One turn moves each row of this set onto another row. After a few examples, where does it send each row asked below?
Mupok: [  1  20  18 -29  -5  14 -22   4  -7 -28 -44  12 -21  -6]
Mirul: [ -2  -3  52   4   7  -6  -9 -19  17 -12 -23   1  -4   3]
Rifat: [ -7 -29  19   2  21   2  15  27   6  -7 -20 -14 -34 -26]
Pafu: [ -5  11 -17 -14 -37  -7 -14   8  20  -7 -24   0 -11  13]
faso: [-15  26  37 -24   0   0 -36   2   8 -21 -15   3   5  -3]
dovo: [-17 -29   7  12  30 -12 -17  15  -5  25   3  30 -15   8]
pak: [-17 -35   9  -6   8 -40  -8  18  15  -7  14  -1  -4 -24]
Dobod: [-18 -13 -41   0   1  -9  -1  18  12   3  -4  28   9 -19]
Dama: [-23  -5  28   4 -16  -3 -24  26  29 -26 -13 -17 -27 -14]
Vod: [-25  23   1 -13  37   5 -26 -13   8  -8 -15  32   4  -8]
Muv: [ 22   1   0 -15 -31   8 -17   8   5  17 -10   9 -12   4]
fup: [-12 -25 -23 -39  19 -11   1  27   8  -4 -18  18 -35 -22]
vob: [-15   2  12  -5  41   9 -15 -21   8 -31  -6  16 -14 -32]
lotig: [ 17  -4  -6   1  -3 -29   1   8  -8   8 -22 -19 -26 -22]
bazon: [-10 -14  17   5  37   2   2  18  -8 -17 -26 -15 -43 -11]
kapo: [ -9 -18   7  -2  28   7 -19   3  -7   5   1  -4 -56 -20]
Rumef: [-31   6  18 -13  -3  -8 -39   8  11 -24 -12  40  15  -2]
badi: [ -7  15  38 -29  26   9 -18 -12   4 -19 -21  -9 -19  -5]
buz: [  3   1  -2   6  -7  -4 -12  38  23  -5 -21  14  -7 -52]
naz: [  2  -8 -13 -14   6  17 -24  31  -5   6   0  45   3 -15]
nibed: [-21   6  31 -10  44  -2 -13 -23  16  -4 -14  11  -6   4]
feb: [  1 -13  29   0 -16   7 -29   8  25   0  15  -9 -27 -24]
gimu: [ -9 -34 -11  13  33  -9  22  10   7  10 -10  10  -7 -16]
saf: [ -8 -18   1  -3  -8 -23   1  26  31  26 -34  26 -11   2]
Ramu: [-15  -1 -25 -14 -39 -12 -13  27   8  -2 -19   4 -11  -7]
zoru: [-15 -16  21  -5 -27 -10  -8  39  15 -11 -17 -17 -26 -16]
vun: [ -7  -1 -37 -14  10   8  -7  14  13 -18  -6  31  16 -10]
tur: [-16  34   5 -18   6  -4 -32  -8  -1  -3 -26  20   7  11]
nid: [-20   6  -8  -8  21 -18 -16 -30  -8  -3 -25  26 -13  17]
valo: [-11 -26   1  16  42 -13   8   9   4  -1 -10  19  10   8]

naz goes to kapo
Rifat goes to Ramu
Now find these:
Pafu goes to valo
Vod goes to badi
vob goes to Mupok
fup goes to lotig

